0: [ -4   2 -26 -20 -54 -48 -13  -9  -3  -5 -16 -20 -44   5  10  15   4 -15
  -4   3   5 -11 -15 -19 -28 -30 -39 -22 -16  -9  14]
1: [ -6   0 -25 -14 -22 -12  -2   3  -1  -9 -13   4   6 -12   4   1 -12 -40
  -5 -21 -28 -49 -33 -42 -16  -8 -18  -9 -29  -2   9]
2: [-3 22 60 74 77 59 19 58 76 84 79 35 54 58 37 36 16 68  8 25 29 53 70 77
 53 45 85 28 47 26 20]
3: [ 18   5  17  18  -2   9  17  28  40  48  12  11  -2  16 -10  -2   1  28
  -2   1  -4  25  20  37   6   4  26  32  28   9  10]
4: [ 14  12 -16  -8 -20  -2   1  -5 -12  -9  -6  24  -2  15 -12 -19 -22 -20
 -18 -10 -15 -14   1   6 -11 -29 -37 -23 -15   1  15]
5: [15 15  7  4 -7  5 14 11 24 26 30 16 -3 18  8 13 13 17 10 26 15 11 -8 -9
  0  5 17 -4  2 -8 10]
6: [-30 -22 -30 -28 -40 -50 -16 -37 -44 -38 -49 -25 -68 -26 -24 -11  -5 -28
 -24 -13 -15  -6 -17 -10 -26 -29 -54 -12 -15  -8 -23]
7: [-20   0   3   9   6  -2 -26 -42 -44 -23  -3   3  -3  22  22   8  14   0
 -21 -11 -13 -16  -6  -9  -2  -3 -10 -13 -18 -14 -25]
8: [ -7   2  -2  24  23  24 -15 -19 -20  -7   8  -6   0  35  21  10  -2  17
  14  28  16   3  10   2  14   4   3 -25 -18   2   2]
9: [  8   6  -6 -15 -16 -16 -15   9  -1 -19 -24  -6  19 -11   6  21  26 -10
  -9 -30 -19 -17 -17 -11   6  -6 -26 -21  -9  -6  -1]
10: [-15 -21  -4  -5  -1   4  -6   7 -10 -20 -36 -24  18 -10   0 -11 -19 -30
  -9  -9  15   3  -6 -21   6  -6 -15 -10 -12 -21 -33]
11: [ 32  23  27  -8   9  -1   1  10  20  11  10   7  41  -7   9  17  24  10
   8  -6   9  25  14 -10   2   2  -2 -15 -26  -7   5]
12: [-28 -25 -24  -9  10   4 -16 -22 -47 -40  -4  -8   0 -29 -12 -22 -24 -31
  -6 -18 -24 -33 -28 -37 -17  -3 -10 -18 -35   3  -8]
13: [ 9 10  4  4  9 17 -2 14  2 28 26 27 13 27 20 16 12 29  4 17  1  6  5  7
 17 34 62 32 39 26 16]
14: [39 -4 10  1 12  8 34 12 40 31 -4 -3  4  8  0 -3 18 22 15 23 24 47 15 22
  5  0  8 39 56 37 21]
15: [  0 -14   7 -24  14   2   5  18  28  18   5   4  22 -50 -42 -29  -4   0
   0   0   4  10   5  -3  33  13  18   5  20  26  -6]
16: [-47 -28 -49 -29 -35 -29 -12 -44 -55 -50 -36 -20 -47  -6  -4 -21 -25 -55
 -29 -31 -35 -40 -17 -13 -25  -6 -34 -17 -35 -24 -29]
17: [-10 -22  -7  -6   8  19  28  17   6  -2 -12  -6   8  29  19  -1  -4   2
   0  -4   8  10  19   7  -4  -2  12  17   0   0  -8]
18: [-37 -25 -25 -30 -36 -21 -11  -1 -32 -26 -29 -13 -12 -19   7  14  12 -19
  -8 -25 -15 -29 -18 -20  -3 -11 -47 -30 -28  -9 -17]
19: [34 20 27 12  8 11 17 11 26 15 18  1 14  9 11 20 31 64 20 26 35 70 35 43
 17 28 59 44 65  3 20]
20: [ 12  24   3   2 -28 -20  -1 -10 -11 -12 -37 -16 -24  17  17  14   2 -10
 -14  -8  -7  12  20  13 -11  -6 -10   1  -9 -13   2]
21: [-27 -25 -18 -14 -25 -34  -9 -14 -27 -22 -10   2 -38 -14 -11  -8 -11 -19
  -8  -3 -20 -36 -34 -31 -39  -8 -19 -17 -43 -28 -19]
22: [ 35  16   1   0  -9  -1  13  -7  -2   7 -10 -14 -22   0  11   4  -3 -18
 -26 -18 -14   5  -6   3 -10 -17  -9  15   9  16  22]
23: [-26 -14 -29 -12 -24  -8 -19 -35 -38 -18 -11 -19 -38   4   8  13  11   7
   6   5   5 -30 -21 -21  -4  10   0  18  -3   2  -8]
24: [ 47  13  -1  -5 -18  -9  17  -4  10  11 -11   0  -8   8  -2  12  38  28
  -2   5  12  26  -7   4  -5  -2   6  26  29  22  25]
25: [  2  13   4 -21 -14 -16  -9  -5 -37 -43 -20  10  34  -8  -8  -4   3  -2
   6 -13   4  -8  -2  -6  17  11   2  13   6  12   4]
26: [-11   2  11   1  -7  -4   2   1 -14 -25  -7  -8  -3 -39 -19 -23 -15 -26
   2  -7  -5 -16  -3 -26 -21 -19 -27 -13 -49 -37 -34]
27: [-20   6   7   8   5  -1 -27 -14 -22  -7  26  24  25 -13 -12 -12 -24 -38
 -21 -33 -38 -39 -10 -19  -1 -18 -17 -12 -10  -3 -13]
28: [ -8  -6   0  -8  18  20  25  18  10  -5  22  12  30 -15  -9 -20 -21 -20
   6 -25 -29 -46 -15 -21  11  -6 -20 -36 -20   0   8]
29: [-17 -19 -14  -5   0  12 -14   3 -19  -7   5   9   6 -44 -21 -15  -8 -36
  -6  -8   2 -14 -11  -9  11 -11 -20 -17 -14  -3 -12]
30: [ -1  -6 -21   3 -24 -21 -16  -4 -21 -23 -36  -9 -20   9  -5 -11  -6  -5
   4  16   0 -13 -12   3   6  17  -9   4 -15  -8 -17]
31: [40 43 69 81 74 44 -3 22 42 37 40  5 38 32 14 10 16 50 12 25 27 49 44 35
 25 27 90 23 50 30 39]
32: [ 22  15  17   3 -23 -11  -8  -9  -9   9   6  -2 -11   6  12   9  13  22
  11   2  -2   7   7  14   0   1 -10  -3  -8  -4  -2]
33: [-28 -31 -32 -28 -27 -13 -25 -18 -29 -15  -8   7  17  -1   5 -12 -17 -26
   5   1  -5 -39 -31 -37 -10 -27 -43 -21 -25   3 -12]
34: [-23   8  14  43  61  57  17  39  17  25  65  15  28  23  19   7 -18  48
  -8  30   8  27  42  33  19   6  55 -10   8  -4   3]
35: [-16   7 -12 -11  -7  14   1 -16 -42 -19 -13  -8 -30 -16  -8  -9  -5 -21
 -18 -13 -14 -23 -12 -15  -5  -2  -1 -16 -19 -17 -12]
36: [  0  -8 -22  -4 -19 -16 -14 -31 -12  -4  -4  -8 -26 -21 -10 -12   3 -11
 -20 -23 -28 -19 -14  -1  -1  -7 -19  -1  -4   5   1]
37: [  6 -12 -23 -19 -18 -16  -9 -20 -11 -10 -12 -10 -14 -10 -11  -1  -4   4
  -5   8   8  23   3  -1 -10   6   6  15  -1   0   5]
38: [  8   9   5  -7 -14 -23  -2 -21   0  -5  -2  -8 -30 -15 -18 -21 -14 -22
 -15  -6  -6  -2 -16 -16 -19  -6  -2   6 -12 -14  -7]
39: [-11  17  48  42  74  43   8  44  19  14  48  27  44  11  -3   6 -26 -24
   1   4  34  11  17 -24  10   2  44 -11   4  12  -7]
40: [-11  -8 -22 -27  -9 -13 -24 -41 -27 -24 -12  -5 -13 -21 -16  -4  -9 -33
   0 -21   2 -31 -13 -20  -3 -17 -46 -31 -30 -24 -13]
41: [-16   9  -4   9   1  -4   4  -2   7   7   9   1 -27 -10 -15 -16   0   9
   5   2 -15 -25 -11  -1   2   0 -20 -23 -28 -13  -4]
42: [-16   0  -8   6 -12 -13 -13 -26 -34 -33  -4  -9 -17   0 -11 -15 -17  -4
   1  15   5  -1   9  -1 -11  -4  -9 -15 -31 -19  -6]
43: [ -5 -17 -23  10  -5 -19 -11  -8   4  -5   2  18  24  34  15   0  -8 -12
 -14  -8 -16 -10  -9   2  -5  10   7  10 -11  -4   5]
44: [ 11   2  17   2  -3  -4 -15  17   5   1 -11  -3  18 -22 -10 -10  -9 -12
   5  -9   5   1  16 -12 -10 -42 -37  -4  12   9  -4]
45: [-20   3 -25 -15 -29 -15   8 -20  -6   1  13  11  -8   7   8  -1  13  17
  22   8  -3 -18   1   7 -14 -18 -39 -10 -23 -22 -18]
46: [ -4   3   2  32  35  40  11   4   1   5  11 -10 -17   3   6  12  14  38
   6  14  12  21  42  34  26   7  17  -3  14   4  17]
47: [ 34   7  30  21  30  -9   0   3  44  35  33  14  10  -1 -18  -8  -1  54
  16  15   8  15   4  11  26  57  73  35  44  26  25]
48: [-29  -3 -24   0  -2  -1 -12 -19 -15 -15 -26 -27 -23   6   0  -9   2  -6
 -22 -21 -26 -10 -10   6  -6 -10 -17 -14 -14 -29 -21]
49: [ 13   9  16  19   6   7  13  11  12  22  30   4  -2  13  23  11  -4  -6
 -27 -18   1  15  33  24  18  21  31  24  13  12  10]
50: [127  65 117  50  32  30  55  79 126 108  42  38  57  28  10  14  64 104
  49  37  48 124  63  69  35  51  86  94 122  71  69]
51: [ 22  26  23  -3 -15 -15   8   9  22  21  12   2   0   7  -1   1  20  25
  15  11   6  -7  -3   4  13   7  27  18  26  20  20]
52: [  9   1  -2  -9 -11 -30 -22 -24  -8 -10   5 -15 -22 -18   3  -1  -6  -4
   3   9  -7  -6  -7   8  10  11  -7 -14  -5   2  13]
53: [-25 -27 -39 -26 -44 -45 -11 -30 -44 -48 -57 -31 -83 -34 -13 -12  -3 -46
   0 -11 -15 -46 -30 -31 -28 -18 -44 -18 -43 -27 -27]
54: [ 16   9   7 -12   5   0  -8  13   1  -8  -2   0  16 -26 -19  -1  10   2
  14  -4   2  -7  -8 -15  -6  -9  -9  -2  -5   3  -4]
55: [-27 -10 -22 -13 -13  -8  18 -11 -18 -28 -27  -3 -22   2 -13 -11 -16 -13
 -16  -3  -4 -13  -8 -11  -6   4  -6  -2 -25 -24 -19]
56: [ 18  11  -5  11 -14 -23  -7  -2  10  -3 -19 -17 -16  24  22   9  10  17
   3   0   3   6  10  19  20  21   9   8   8  12  19]
57: [-27  -2 -17 -10 -21 -14   5 -10 -11 -23 -17 -19 -21  19  30  11  -5 -19
 -13 -12 -31 -34 -12  -9 -10  -4  -4   0 -17 -27 -23]
58: [-16 -12 -12  21  23  27  -1  -5  -3  -2  16  -4   6  11  -8  -8  -9   8
  -3  28  26  19  21  25  23   1   5 -26   1  11  10]
59: [ -6  20  22  37  13  12 -15  -2   2  14  23  -9 -19   0   1   0 -15   2
 -18  11  21  41  36  18   6  23  51  20  26  11  17]
60: [23 36 23 28 27 30  9 24 21 23 24  3  9 28  4 -5  4 56 15  2  0  8 25 29
 27 36 56  8 32 18 28]
61: [-33 -20 -17  14  -1   8  -9   5   5  -1  -7 -27 -33 -14  -3  -7   3  14
   3  -2 -14 -12 -10  12   3  19  15  17   4  -3 -16]
62: [ 14  13  -6   1 -10  -5  -5 -23 -10   9  11  14  -8 -18 -16  -7  17  11
   4   3   0  12  -2   7 -12   5  -6   1 -21 -23  -6]
63: [-14   7  -6 -18   4  16  -1   1  -8  -3  14  -5  11  -8  -8 -14 -36 -42
 -16 -14 -13 -30 -27 -32 -15 -16 -22 -13 -23   3 -17]
64: [-37 -20 -33 -47 -29 -19 -15 -12 -24 -22 -19 -13 -22 -21  -9  -5 -28 -51
 -16 -17 -22 -36 -19 -22 -19 -39 -52 -23 -23  -9 -28]
65: [57  2 36  6 29 22 19 44 45 18 12  8 79 -1  2 11  9 30 15 14 31 54 27 17
 28 30 27 22 62 45 26]
66: [-11 -17 -25 -16 -22 -30  -5 -26  -8 -22 -35 -24 -50 -21 -22  -3   9 -19
 -17 -21 -19 -14 -19 -14 -19 -14 -30  -1 -31 -12 -24]
67: [ 19  -9 -17 -10  -9  -7   1   3   5   8  -5   3 -10  -1 -11 -11  -5  -5
  -4   1  21  29  21  22  -3  -2   9  25  19  13  20]
68: [-16 -34 -38 -15 -20  -1   2  -3 -19 -19 -32 -16 -21  -1  -5 -11   1 -10
 -16  -6   0   6  -4  10   8   8   4   9  -6  -9  -2]
69: [-17  -5   0  -6  15   6  -7 -14 -38 -37 -20   8  36 -14  -5   6  10   4
  11   9   1 -18 -21  -9  11   3 -18  -3   2  -7 -10]
70: [-38 -30 -29  -3   4   0 -23 -37 -35 -33 -17  -8 -12 -23 -10  -2 -13 -34
  -9 -22 -17 -16 -15 -21 -11 -16 -30 -10  -9   6 -17]
71: [ 23  14   0  10 -18 -12 -12  -5  -8 -13  -8   2  -3  -1 -11  11  17  23
 -16  -4  -1  22  14   6 -13 -19  -5   4  14  10  18]
72: [-17 -14   6  17  10  -5  -1   6  10   0  -8  -8  -9   5  -1  -5  -8  -1
 -15  -7   1  11  13  11   2  -3  -1   2  -7 -15 -20]
73: [78 36 39  7 -3  7 38 28 56 48  8 13 30 30  4  0 34 42 20 16 26 60 32 48
 36 23 33 49 68 42 34]
74: [-48 -14 -36 -14 -19 -20 -12 -11 -35 -27  14  20 -15 -28 -19 -28 -47 -66
 -21 -11 -22 -43 -25 -20 -15   2 -32 -29 -52 -17 -18]
75: [ 11  16  27  40  30  13 -20  10  29  37  43  15  31  27  26  17   8  27
   3  12   8  12  18  18  24  20  50  13  37  12  13]
76: [-11 -10 -17 -12 -30 -33 -17 -25 -35 -23 -43 -12 -48 -20 -13  -9   6 -12
  -3 -15 -11  -7 -32 -23 -38 -11 -38 -12 -33 -15 -14]
77: [ -8  -8 -14 -22 -19 -13  -3  -6 -15 -34 -32 -19   1 -22  -9  -7 -16 -39
 -24 -46 -15 -35 -17 -46 -27 -27 -45  -7 -18   0 -10]
78: [43 14 43 40 51 33 15 25 57 48 39 15 41 28 19 28 31 57 10  8 17 51 42 49
 36 27 50 16 54 28 39]
79: [ 14  -7  -1 -17  -9 -13   7  -8 -17   0 -16  -2 -26   3   6   5  17   8
  18   7   6  20  -9  -5 -46 -39 -39   2  -9 -22  -4]
80: [36 26 17 14 11  3 22  8 44 47 17  8  7 11  4  3 15 24 -7  1  9 28  2 14
  0  9 17 30 41 15 31]
81: [ -7  -5 -25 -12 -12  -2   6 -30 -36 -34 -25  -7 -45   0  -5  15   0 -18
  -9  -8  -7 -20 -12 -12 -38 -39 -57 -26 -41 -24  -9]
82: [109  54 126  74 117  79  63 102 127 126  87  66 105  66  23  24  36 127
  57  85  85 127  84  95  74 104 127  87 127  59  92]
83: [  0  -4  -8   4  -1   1  10   0  -9 -14 -21 -17 -25  15  20   9   2 -16
  -8  -9 -16 -28  -6  17   5   4 -26 -11 -11  -1   6]
84: [48 49 54 35 48 45 21 35 56 61 50  2 44 49 39 15 11 80 33 29 45 50 54 39
 33 24 81 38 75 43 53]
85: [-16 -11 -17  -9   8  18  -2   1 -29  -8  -5  32   2 -24  -6  15   1 -27
   0  -4 -12 -34 -29 -31  -8 -19 -33 -30 -25  -3 -10]
86: [ -4  17 -11  -8 -24 -16 -14 -19 -14 -12  -7  -6 -23  -1  -7   3   3  24
  23  36  27  17   8  13   9  26  -5 -23 -20 -27  -8]
87: [ 8 10 20 19 28 24  8 -5 -9 -6 15  2  2  9  8 12 -1 15 -5 16 14 19 -2  3
 -2 14 19 12 12 15 10]
88: [  6  16   1   3   9  18   2  19   7   5  16  12  28  -7  -6  -6  -2   7
  30   6   8  -7  -3 -18   2  -6  -8 -16  -6   9  11]
89: [-32 -29 -33 -40 -23  -4   8  14 -23 -37 -10   8   5 -10   0  -1 -16 -42
  -7 -17  -5 -25 -17 -25 -14  -4 -22   2  -2  16  -7]
90: [ 15   7   8   8 -11 -25  -6 -13   6  14   7  20   1  22  10   2   9  -1
  -1 -15 -18   2  -9  11 -17  -6 -10  18  13   8   8]

[-31 -14 -27 -12   1  -8 -23 -13 -17 -21 -18 -15  -3 -29 -10   3  13  -2
  12 -12 -15 -16  -8 -17 -10 -18 -23 -17  -2  10   7] 70 36
[ -1 -12 -32 -21 -42 -28   7  -3  -1 -23 -30 -14 -26  -6 -12  -3  11   3
  -1  -8  -7 -12 -24 -16 -40 -32 -50 -11  -9   9  11] 0 76
[ 69   5  34  -9  -1  26  51  53 104  71  28  30 111  -9 -10 -13  10   5
  16   9  41  59  37   2  28   8   2  52  63  35  -2] 65 73
[-22 -12 -17 -10 -13 -20  -2 -10  -6   0  10  -3 -29 -21 -25 -23 -14 -17
 -22  -1  -6 -14 -20 -12 -11  -5  -3   9  -7 -13 -15] 38 36
[  8  18  -2 -21 -53 -40 -22 -14  -5   7   8  14 -12   8 -10 -14 -17  -6
  -7  -5 -19 -10  -2   5  -3  -9 -13  -3 -10 -17  -9] 38 52
[-10 -20  -5  -4  -4 -13  13  -4  11   1 -12 -26 -31 -25 -16  -8  10   9
  -9 -26  -9   5  -1   0  -5  -4   3  31   6  -1 -12] 61 72
[-48 -27 -47 -19 -37 -20   3 -24 -34 -55 -36 -17 -25  12  10  -5 -20 -49
 -43 -22 -19 -24 -21 -24 -26 -27 -49 -32 -50 -40 -32] 16 64
[ 90  41  92  58  71  54 112 109 127 107  19  10  34  16  -2  12  65  92
  56  55  56 127  47  52  23  25  64  71  92  30  18] 50 84
[  1   0  10   1  10  12   0  -4  17  33  12  11   7  -1 -15 -20  10   8
   3   1   1  20   7  27  16  -8   1  11  16 -21 -18] 72 62
[-25 -24 -18  -5 -10 -13   2   7  14  11 -13   1  -9  19   0  -9 -21 -11
   2  10  11  15  16  21   9  -4   5   8  18 -15 -20] 72 17
[ 16  -5 -12 -22 -25 -19  12  -7 -17 -22 -26   0 -15  -2  -7   7  -1 -15
 -18   0  11  17  -2   6  -6  -1 -16 -10  -9  11  13] 37 20
[ 10 -13 -32 -49 -32 -30 -16 -24 -31 -19 -26 -18 -39 -42 -24 -30 -38 -48
  -9 -16 -31 -41 -37 -26 -21 -15 -49 -14 -38  -1   6] 64 40
[ 37   8  19  17  18   8  35   6  26  13 -13   8  17  19   1  -5  41  40
  25   4  -5  35  -5  13 -18 -11   0  48  54  27  18] 14 24
[-25 -11   3  -6 -13 -17 -11   5 -15 -19 -14  -7   2 -28 -15  -2   1 -11
  -6 -21  -4 -14  -6  -9 -13 -17 -34 -17 -18  -8  -8] 29 9
[14 13 21 29 32 23 -1  4  8 22 13 -4 -5  6  6  9 23 46 35 32  8  7  5 -1
 -9 -3 23  9  8 20 15] 87 5
[32 19 36 19 47 47 12 49 27 23 27 18 67 17 22 18 16 27 32 13 34 27 26  6
 45 27 60 41 79 45 18] 65 78
[-35  -6 -26 -15 -36 -39 -32 -28 -39 -22   5   8 -32 -14  -6 -23 -27 -53
 -24 -16 -19 -46 -25 -24 -25 -28 -62 -68 -79 -56 -36] 74 21
[-32   3 -41 -17 -34 -35 -34 -27  -9  -2  21  -5 -34   3  -1  -2   1  -7
   6   3 -12 -42 -14 -17  -4  14  16  -5 -19  -8   8] 23 52
[ 22  12  25  11  60  47  16  47  34  34  50  24  56   6  10  13 -28 -20
  14  19  36  16  15  -9  24   6  29   5   8  27  21] 39 75
[-19 -14 -17 -19 -26 -21 -23 -27 -32 -18 -17 -16 -28 -13 -16 -16 -17   1
 -12  16   2   2  -3   5 -14 -11 -15 -11 -12 -14 -20] 42 30
[-23 -18 -18  -2 -24 -11  -8   2 -15 -13 -23  -3 -10   9   3  -5  -3 -18
 -14 -10  -2  -4   5  -7 -17  -8 -16  -3 -13 -13 -14] 55 68
[127  37 102  44  59  32  71  67 117  94  53  48  86  40  27  29  71 106
  61  65  71 127  61  82  50  67  81  69 127  82  85] 50 82
[12  5  8 -7  4 -3  9 -2 28 29 29  9  0 -9 -6  3 13  5 -2 10 14  5  1  5
  4 12 17 21 28 25 13] 51 80
[ -7 -10 -20  -5  -3  -1  -3 -10  -4  -1   7 -14 -11   3  -3 -10  -8  14
  -4   0  -5 -16  -4   3  19  39  39   0 -11  -8  14] 61 52
[-17  -8  -5 -14  -4 -10  -6  13   3 -11   2  -2  15  -4   9   4 -12 -36
  -4 -31 -32 -35 -20 -19 -10 -12 -14 -15  -8  -6  -8] 1 63
[-66 -46 -63 -22 -28 -25 -20 -42 -46 -35  -9  -9 -65 -22  -7  -8 -28 -56
 -28 -28 -30 -48 -32 -35 -43 -27 -50 -31 -38 -23 -28] 16 64
[-29 -10   5  27  13  -8 -10  -7  13   6   6 -11 -23   0   7  10   8  21
   1   5 -12 -11  -7  18  19  24  18  18  11 -12 -21] 61 72
[-18 -19 -17 -13 -26 -40 -20 -24 -14 -13 -40 -23 -43  -2   5  13  14 -24
 -27 -19  -9 -16 -30 -16  -5  -7 -25   1 -19 -33 -36] 66 76
[  4  39 117 103 127 127  19  80  45  49 112  22 106  49  55  51  17  69
  55  23  46  61  67  36  66  53 127  20  71  87  25] 2 31
[ -2   8  -1  15  15  28  16 -10 -11   5  15  -3 -22  21   9  -1  -3   1
  -8 -18 -20 -14  -3  10  -1  -4  -4  -4   5  -2   8] 83 72
[-18 -27 -24  -9   6   4  -5  -2   0   3  16   0  10  10   2  -8 -14   6
  -1  10  15   7  17 -10 -20 -26   6  -2   7   5   8] 17 72
[ 77  39  37  -1 -25  10  32  30  72  68   7   9  -1  16   8  17  50  78
  40  31  29  71  11  16   0   5  19  44  43  24   8] 73 14
[-36 -11 -25 -10  -6  -2 -15  15  10   7  27   8  18   0   7  11 -17 -22
  -9 -14 -17 -21   5 -16  10   2  11 -18 -28  -4  -5] 43 63
[  3 -15 -29 -26 -19 -11  11  -9   0   5 -19 -18 -57 -21 -21 -15  -9  -5
   8   2 -15 -23 -20 -30 -36 -35 -24   7 -11   0  -7] 66 38
[ -6  12 -14 -34 -27 -13 -10 -21 -30 -35 -31  -7 -10 -29 -14  -1  -2 -41
 -19 -38 -20 -40 -20 -35 -17 -27 -37 -16 -18 -23  -7] 77 40
[-16 -27 -37 -37 -23  -3 -19 -17 -50 -56 -51 -15  -3 -16  -5   3   5 -32
   5 -18 -20 -45 -23 -10   0  -2 -20 -10 -42 -26 -22] 18 40
[  0   7   2   3 -27 -31 -20  -8   3  16  11   7 -10   4   3   6   0  13
  -9  -6 -17  -8  -4   0  -5   0   2  -9  -3 -22  -9] 32 90
[-12  15  -6   6 -16  -7  -1  -1  -1 -13 -13 -12 -17   3 -11 -18  -4  14
  20   5 -13 -21 -29 -35 -37 -13 -17 -24 -11  12  26] 41 54
[ -4 -19 -32 -45 -38 -35   1 -27 -34 -20 -24  -4 -43 -22 -26 -18  -7 -21
 -21 -21 -23  -5  -7   9   3   1 -13   9   4   2  -3] 36 66
[-24 -10 -17   3  -9   3  -6 -10 -11 -14  -5 -15 -40 -15  -8  -5 -11 -20
 -15   1 -11 -24 -16 -18 -15  -8  -7 -27 -29 -24 -14] 35 55
[-22  -1 -22   1 -29 -32 -11 -20 -16 -30 -45 -22 -31  15   2  -8  -6 -22
  -1  -3 -12 -29 -29 -21 -25 -20 -34 -13 -25 -29 -13] 76 66
[ 21  17  24  29  27  16  -2  17  29  18  19  -8  17  16  -5 -25 -22  38
  20  42  23  26  29  28  18  13  50   5   9  -4  13] 60 75
[ -6   2  -3  -1  13  25  20  19   0 -30  -3   9  48  -2   5  11  -6   4
  26  26  20   9  -1 -23   3 -16  -7  -8   3   2  -5] 88 54
[-49 -20 -31 -17 -36 -23 -14 -16 -29  -9 -10 -13 -49 -21  -6  -4  -7 -11
  -3   2 -16 -35 -16 -12 -16 -14 -18 -17 -35 -33 -30] 21 66
[-10 -22 -12 -10   1   2  -8   4 -12  -3   1  -3   3 -23 -10 -15 -16 -24
   9  -9  -4 -19   3   5  36   3 -11  -3 -10   3 -11] 29 10
[-16   7   3  15   5   6   3  11   1   4   1  -1  -6  10   9   5   5   3
 -14 -13 -20 -15   7   9  -6  -6 -10   0 -11 -16 -12] 72 83
[ 21 -22  -7 -16   8  20  30  32  40  15 -14  12  61   0  -2   7  11 -20
 -15 -13   6  14  -8 -20  -5 -36 -30  27  32  17  -3] 44 17
[ -7  -5 -21 -21 -28 -20 -27 -21 -31 -18 -14   0  -2 -25 -13 -11  -5 -41
 -20 -42 -18 -30 -19 -31  -5 -11 -31 -35 -46 -26  -6] 40 77
[-24  -5 -14 -13 -19 -10  -6  -4   9   9  22  17 -17 -13 -21 -18  -7  19
  22  16   8   1   7   0   3  15  12  11 -15 -34 -35] 62 41
[ -1  -3 -12   8   2   5  -3   3  10   8 -12 -14 -19  -7 -17 -32 -20 -21
 -29 -13 -12 -10 -16 -15  -8  11   4   2 -13 -11  -8] 38 72
[  9   8  36  28  45  23   7  -7  -7  -2  12  22  32  26  -8 -22 -31  16
   1  21  -7  -3  -4  10  11  14  38  19  33  24  14] 87 13
[ 27  12   4 -17 -32 -15 -30  -5 -10  -4 -17   1  26 -16   1   8   8 -28
 -16 -22   3 -10 -17 -29 -22 -21 -31   6  -2  -1   4] 9 54
[-46   0 -10 -12  -4  -6  -4   8  -7 -20 -10 -12  -5  -9  15   8   0 -46
 -20 -23 -15 -25 -17 -26  -5 -11 -10 -29 -31 -26 -29] 57 35
[-12 -13 -39 -24 -11  -6  -9 -30  -3   1  13  11  -9  18   1  -2 -10   1
  -7  15  11  11   0 -28 -26 -19 -11 -20  -4   1   1] 37 45
[  6   6  -2  -4  -2  -2   4 -15 -24 -14 -21   1 -17  10   9 -10   4  -1
  26  21  11  -5 -14  -7   2  18   1  10  -5  -4   2] 30 37
[-43 -31 -15 -13  -6 -11 -24 -17 -17 -31  -1 -12  17 -14   6  15   3 -31
  -4 -24  -5 -26 -16 -18   3   5 -15 -12 -19  -3 -27] 70 18
[ -6  12   6 -10 -22 -22 -31 -23 -50 -35 -32 -16 -37 -42 -27 -10 -10 -25
  -4 -16 -19 -35 -33 -34 -23 -18 -29 -17 -11   1   0] 76 40
[  4  -4 -18 -14 -16 -12  13 -11  -9 -18  -3  -6 -12 -11  -9 -14  -8 -11
  -5   5  -9  -3 -14  -7 -22  -7 -12  -2 -20  -7   8] 38 37
[-22  -6 -15  -2 -15   1  -6   2  12  16   5  -2 -24  -8 -18  -8  -2   4
   4   8  -5 -13 -11   4   0  -5 -11   1  -5 -19 -18] 41 61
[-25 -31 -20 -26 -30 -25 -16 -18 -19 -30 -37 -17   3  -9  10  21  24 -21
 -19 -34 -13 -19  -6 -13  -4 -25 -54 -39 -34  -8 -16] 18 40
[-12   1   4  17  22  21  19   3   1  -1  15   7   0  20  -5 -12  -4  16
   4  -5 -21 -33 -12  -7   3   5  14  -2  -8 -11 -11] 41 72
[ 35  19  49  33  37  28   9  28  33  22  23  16  70 -16  -9  -4  22  15
  29  -3  21  38  15   7   7   7  10  15  54  35  17] 65 80
[-28  -3 -25 -25 -29  -5  10  -5 -22  -7  -3   2 -23  -2  -6 -17 -14 -18
 -15 -15 -16  -8   1 -11 -23 -23 -20  -9 -15 -36 -31] 55 35
[-22 -17 -21 -42 -31 -10  -2  12  -8 -27 -19   1  30 -27 -17   3  22  -2
   7 -16 -14 -20 -15   2  27  16 -11  -4 -16 -11 -24] 9 25
[-25  -4   7 -16   0  -6 -30 -11 -34 -27  -4   2  31  17  25  29   7 -21
 -18 -30 -22 -30  -6 -11   9 -12 -19 -39 -35 -14 -24] 7 9
[127  49  94  40  40  34  85  66 127 111  39  41  67  49  18  45  97 127
  48  48  64 127  63  71  41  52  66  79 118  59  49] 50 82
[ 37   0  39  23  66  47   5  21  17   7   4 -12  49 -24  -9 -11 -17   5
  21  13  23   4   6   5  45  16  27  10  51  23  14] 65 87
[-1 16 26 40 44 34 -5 30 47 57 71 15 40 37 25  5 -8 39 -7 22 13 26 23 28
 15 29 98 38 61 24 25] 75 31
[-24  -3  -2   6  14  13 -20  -5 -28 -13   6 -14   1 -13   1   2   0 -21
  -3 -14   2  -6   7  -6  12   6  -1  -4  -9  16  -3] 29 72
[-10   9  18  20  15  13   0  17   6  17  15   5  -4   8   6  18  21  46
  36  45  28  -5 -13  -3   0  19  30  13   6  -5  -1] 5 87
[-21 -14 -31 -18 -29 -32 -19 -34 -20 -11   2 -13 -25   5   4  -5 -15 -14
 -10   5 -12 -22 -17 -16 -33  -3  -1  -3 -30 -24 -13] 21 57
[  9  24   0  16   7   2  -8  -9  19  25  30   2  -9  25  23   8 -17 -11
  -9   7  10   5  12   6 -10  -3   6   6 -13 -15   7] 5 32
[ 71  75 127 127 127 127  77 127 127 127 127  55 127 127  84  55  60 127
  81  98 122 127 127 127 117 122 127  84 127  97  96] 82 50
[-28   3   1 -11 -26 -21 -12  -5 -24 -33 -25  -8 -10 -18  -4  -1 -23 -52
 -33 -35 -21 -51 -40 -45  -7  -9 -43 -36 -41 -13 -13] 77 1
[  2  14  -6   1   5   9   6  -2 -25 -18 -21 -14 -28   6  -5  -3  -3  13
   0   4 -14 -25  -8 -11 -10  -1   8 -12 -32 -28   3] 35 41
[ 10   6 -16  -9   0   1   2   9  12  34  15   8 -20  -5 -20 -20 -16  -6
   0   9   4  -9   6   8  -8 -13 -17   3   9  12  25] 67 41
